Small tables with named rows and columns. After each table, cells are looked up by row and column.

Table poz
fields: mano, fub, zom, tozugi, vig, ver
rigogi: [239, 211, 103, 138, 147, 161]
pugeg: [106, 197, 131, 141, 150, 152]
ner: [119, 242, 188, 151, 116, 125]
nunepav: [159, 50, 154, 118, 165, 145]
bagetos: [125, 112, 132, 129, 135, 115]
varavur: [193, 136, 136, 156, 123, 134]
zik: [115, 86, 126, 113, 133, 129]

What is the mano of nunepav in poz?
159
What is the vig of pugeg in poz?
150
What is the ver of nunepav in poz?
145
What is the fub of rigogi in poz?
211
What is the tozugi of rigogi in poz?
138
What is the tozugi of varavur in poz?
156
What is the fub of varavur in poz?
136
What is the vig of bagetos in poz?
135
What is the zom of ner in poz?
188
What is the mano of ner in poz?
119
What is the tozugi of zik in poz?
113
What is the mano of zik in poz?
115
What is the fub of bagetos in poz?
112
What is the mano of pugeg in poz?
106
What is the vig of nunepav in poz?
165
What is the mano of bagetos in poz?
125

tusos.tsv
	gurefab	sunume	dirak	vadovor	pon	dokon	tigura	kog	pep
sorimi	179	73	151	141	80	90	156	172	153
bom	57	84	168	117	186	156	64	244	159
zeraval	99	162	106	110	154	127	155	124	200

sorimi, kog => 172
bom, dokon => 156
sorimi, dokon => 90
bom, pon => 186
zeraval, sunume => 162
bom, sunume => 84
sorimi, gurefab => 179
bom, pep => 159
zeraval, dokon => 127
zeraval, vadovor => 110
bom, gurefab => 57
sorimi, tigura => 156
zeraval, kog => 124
bom, vadovor => 117
sorimi, pon => 80

zadomi =
,rinazun,bofimag,zot,pubimag,nili,tezu,zivup
susep,4.869,6.340,1.255,5.065,5.165,5.451,8.027
lev,3.995,6.389,6.360,6.701,6.658,8.031,6.103
tipuba,5.334,5.291,1.223,6.466,5.337,4.989,7.761

tipuba, zivup -> 7.761
lev, zot -> 6.360
lev, pubimag -> 6.701
lev, zivup -> 6.103
lev, nili -> 6.658
susep, zivup -> 8.027
tipuba, zot -> 1.223
tipuba, rinazun -> 5.334
susep, nili -> 5.165
susep, bofimag -> 6.340
tipuba, bofimag -> 5.291
susep, pubimag -> 5.065
tipuba, pubimag -> 6.466
susep, tezu -> 5.451
tipuba, tezu -> 4.989
susep, rinazun -> 4.869

vaver:
,raroru,zet,memavu,rifo
pudo,138,118,124,40
debebuf,141,67,48,75
vutu,64,146,66,96
guv,137,141,102,124
lam,138,114,77,106
dig,25,117,66,188
rodo,124,132,154,112
mozefu,2,199,86,139
vigut,109,126,112,50
moru,38,144,86,92
nof,79,146,36,112
lavoga,155,119,100,110
navak,99,121,124,125
lus,67,168,98,186

What is the rifo of lavoga in vaver? 110
What is the memavu of rodo in vaver? 154
What is the raroru of vutu in vaver? 64
What is the raroru of mozefu in vaver? 2
What is the raroru of lavoga in vaver? 155
What is the memavu of vigut in vaver? 112
What is the raroru of pudo in vaver? 138
Which row has the largest raroru? lavoga

dalefaz =
,gab,fav,vasopep
nim,59.547,99.723,93.606
lagek,78.848,69.789,42.045
kuf,0.479,83.910,87.674

What is the vasopep of lagek in dalefaz? 42.045
What is the fav of kuf in dalefaz? 83.910
What is the fav of lagek in dalefaz? 69.789
What is the gab of nim in dalefaz? 59.547
What is the fav of nim in dalefaz? 99.723
What is the vasopep of nim in dalefaz? 93.606
What is the gab of kuf in dalefaz? 0.479
What is the gab of lagek in dalefaz? 78.848
What is the vasopep of kuf in dalefaz? 87.674

lozupu:
,rakuzo,neb,zepitap,num,sesane,fug,zorut,dazazem,sipeko,toru
neno,6.7,4.7,5.0,6.8,4.8,6.6,4.0,8.1,4.6,2.5
pabimi,3.7,5.1,4.9,4.8,5.0,4.9,4.2,5.5,4.4,6.3
mab,6.3,5.2,4.4,6.5,4.4,5.1,6.9,3.5,4.9,5.1
kosez,3.8,5.1,4.8,3.5,5.1,4.2,4.9,5.3,2.9,8.1
duket,2.5,5.1,5.9,4.2,4.2,5.7,7.2,5.3,3.9,1.0
moza,6.7,5.1,6.3,3.5,4.4,4.6,4.1,3.2,6.1,2.9
dor,6.2,4.7,5.5,5.6,4.1,4.7,4.2,7.2,3.8,5.4
gezovo,1.6,4.7,3.6,5.5,5.1,5.4,3.3,4.4,4.4,7.4
zun,6.3,5.4,4.9,5.5,5.2,4.7,4.1,5.6,4.1,2.9
delamu,7.4,5.5,4.7,6.6,5.5,4.5,3.8,4.0,4.0,5.3
nebuli,6.4,5.2,4.1,6.4,5.1,3.6,8.3,4.2,5.6,1.8
voko,3.3,5.2,3.4,4.7,4.6,5.6,5.6,4.6,5.4,3.4
lilir,5.4,6.0,6.2,3.6,4.7,5.3,4.7,1.5,6.2,5.5

kosez, sesane => 5.1
lilir, toru => 5.5
mab, fug => 5.1
pabimi, num => 4.8
nebuli, sesane => 5.1
pabimi, fug => 4.9
mab, toru => 5.1
neno, neb => 4.7
delamu, zepitap => 4.7
gezovo, dazazem => 4.4
Row with the largest zepitap: moza

